In the rows, zero is written as 128.
One turn sends every row of this set to another row. A few are shown first. Where does it send the rows asked after them?
Z176: [151 127 172 104 103 143 120 131 105 119 120 153 132 121 125 129 128 137
 164 128 157 147 159 126 140 158  69]
Z852: [138 141 145 115 132 160 118 148 146 130 133 167 166 133 170 125 131 130
 147 151 146 130 128 126 132 142  93]
Z5: [134 148 105  99 102 158 126 144 129 126 128 133 126 162 144 134 157 135
 150 111 164 124 145 133 126 140  93]
Z666: [167 111 158 119 122 156 110 118  66 130 115 157 149 137 161 111 126 126
 157  95 145 176 157 106 147 121  89]
Z767: [137 117 147  96 133 158 132 134 108 132 135 133 156 142 120 162 140  80
 131 120 149 155 135 142 152 191 114]
Z564: [163 115 140 111 144 137 125 100  68 128 109 152 140 149 135 112 112  54
 127 117 125 171 134 139 142 140  98]
Z370: [157 131 132 109 121 155 134 116  66 145 138 148 146 135 141 105 128 128
 116 113 171 164 131 148 137  89 101]
Z204: [145 133 125 108 133 150 130 125  73 124 123 144 138 172 154 102 137 160
 142  89 144 154 138 109 141 103  99]
Z318: [116 145 123 122 163 136 120 108 105 140 116 118 155 161 110 105 131  90
 122 103 164 163 132 131 139 121 100]
Z526: [134 150 128  91 122 156 119 152  86 109 118 118 161 175 149  97 169 105
 161 124 144 152 159 130 121 122 114]
Z954: [147 138 138  99 131 150 133 123  94 130 126 144 153 131 144 122 142 113
 147  47 171 152 129 157 146 125 114]
Z185: [149 121 133 106 138 146 138 121  99 111 127 146 147 127 142 137 129  54
 142 155 145 152 140 115 147 185 110]
Z501: [121 130 101  89 162 163 116 134  92 125 135 130 168 125 162 110 129 125
 129 151 128 154 129 127 144 164 123]
Z305: [137 112 155 120 130 148 135  98  98 104 135 161 142 113 140 120 128  84
 127 116 125 184 113 129 166 152 123]
Z480: [144 133 118  91 162 142 131 136 128 132 130 125 165 121 144 118 126  69
 138 162 165 145 121 124 143 139 112]
Z576: [139 145 142 108 133 160 126 107  92 106 122 136 155 121 149 167 159 100
 138  95 116 149 149 148 138 103  99]
Z10: [164 136 135 108 115 165 113 161 101 124 141 149 162 143 163 149 132 109
 152 148 158 140 158 132 127 176 104]
Z871: [161 130 127 103 158 143 144  90 109 130 130 157 112 112 153 133 103 114
 140 121 123 137 134 134 159 151  93]
Z227: [166 129 155 131 114 161 120 131  69 113 135 155 176 143 162 124 119 127
 161 126 146 167 162 138 130 110  99]
Z697: [146 160 119  91 145 123 150 134 122 129 107 123 132 135 135 126 149 118
 128 117 138 142 106 131 172 176  98]
Z975: [150 117 153 123 136 145 144  88  66 100 120 151 160 130 142 113 117  73
 147 134 135 179 145 119 152 120 103]
Z671: [188 121 154  98 135 139 124 123  77 112 126 167 133 156 119 147 125 101
 134 107 154 158 153 116 131 107  93]
Z917: [142 148 110 109 133 149 120 116 121 120 120 146 167 164 144  99 132 125
 140  73 147 156 134 136 136  93 107]
Z913: [157 153 125  82 114 145 129 143 115 109 135 170 138 135 164 131 151 139
 151 100 138 152 100 138 175 152  96]
Z421: [119 127 104  95 155 172 128 127  81 101 123 128 161 140 137 129 162  81
 120 118 133 154 146 116 142 117 130]
Z738: [188 140 124  93 153 142 126  99  95 106 146 145 128 151 164 106 112 115
 136 128 147 144  99 107 147 150  77]
Z723: [128 162 110 104 147 133 116 129 127 121 123 143 141 166 131 116 140 118
 129 156 130 163 102 113 165 147  85]
Z293: [160 130 127 109 131 166  92 153  92 124 144 123 186 162 128 150 143 123
 155 135 163 155 137 138 130 140  91]
Z499: [146 132 112 106 124 153 134 125 110 109 122 138 134 165 142 137 134  68
 143 168 157 154 132 159 142 176 104]
Z719: [140 149 140 103 140 153 110 115 102 129 132 137 160 106 173 147 130 144
 146 128 111 152 134 161 139 151  92]
Z444: [119 138 141  78 131 134 108 126 124  97 107 140 142 159 159 141 139  87
 148 127 145 137 116 115 155 184  90]
Z803: [150 145 136  78  96 134 107 172  89 121 128 141 145 139 159 130 158 123
 137 106 162 154 135 135 116 146  92]
Z647: [126 125 136 111 158 156 136  69 102 120 115 146 142 156 143 117 107  91
 128 133 154 148 112 127 176 125 100]
Z531: [115 133 153 104  86 136 136 138 101 137 123 125 137 167 125 116 139 100
 157 104 159 136 154 140 134 130 124]
Z434: [171 167 113  86 130 159 120 151 133 137 116 128 146 143 144 140 135 131
 143  86 157 132 128 140 154 132  99]
Z178: [119 140 116 113 151 112 150 102 110 114 109 140 152 157 135  84 143 113
 126 104 127 165 113 129 157 134 103]
Z78: [151 130 129 114 104 172 119 145 105 110 127 142 144 150 168 137 147 141
 173 145 178 158 155 124 149 156  97]
Z388: [148 137 112  99 134 152 140 120  72 123 132 138 140 115 140  66 131 135
 146 142 133 166 137 120 141 127  90]
Z802: [140 153 117  80 125 137 127 108 131 128 117 115 117 143 143 123 134  72
 140 122 138 134 113 153 149 168  97]
Z509: [148 127 149  87 160 130 163 133  74 104 121 128 169 125 130 124 128  73
 134 108 149 166 132 132 149 109 104]
Z623: [151 139 133  88 156 127 137  88  75 126 111 126 128 152 155  90 114  98
 133 100 122 165 107 129 163 131 103]
Z53: [157 138 151 107 111 128 117 120 126 105 148 138 118 149 183 120 118  87
 143  96 147 131 127 153 158 150 111]
Z85: [159 125 135 135 126 156  97 116  85  95 141 149 169 133 151 109 132 128
 152 130 139 185 114 125 146 102 102]
Z622: [140 135 177 109 133 147 150 145  91 100 124 169 173 139 159 133 135 132
 144  97 127 151 140 134 139 113  82]
Z317: [136 126 153  99 121 150 120 120 117 108 128 139 151 147 156  82 132 102
 158 165 167 150 137 149 156 179 111]
Z463: [148 146 144  95 147 145 124 120 123 115 116 136 133 175 163 166 138  83
 155 102 136 125 158 143 137 147 117]
Z882: [173 120 136  94 153 145 124 112  87 103 134 151 148 182 150 100 127  66
 132 142 165 161 132 135 146 128 135]
Z321: [147 135 127  90 127 151 145 116  70 138 119 133 147 168 106 103 136 130
 150 136 159 152 123  92 127 129  88]

Z317 goes to Z176
Z370 goes to Z647
Z871 goes to Z463
And these:
Z480 goes to Z852
Z5 goes to Z204
Z178 goes to Z697
Z78 goes to Z666
Z913 goes to Z954
Z227 goes to Z975
Z53 goes to Z531
Z85 goes to Z305
Z421 goes to Z501

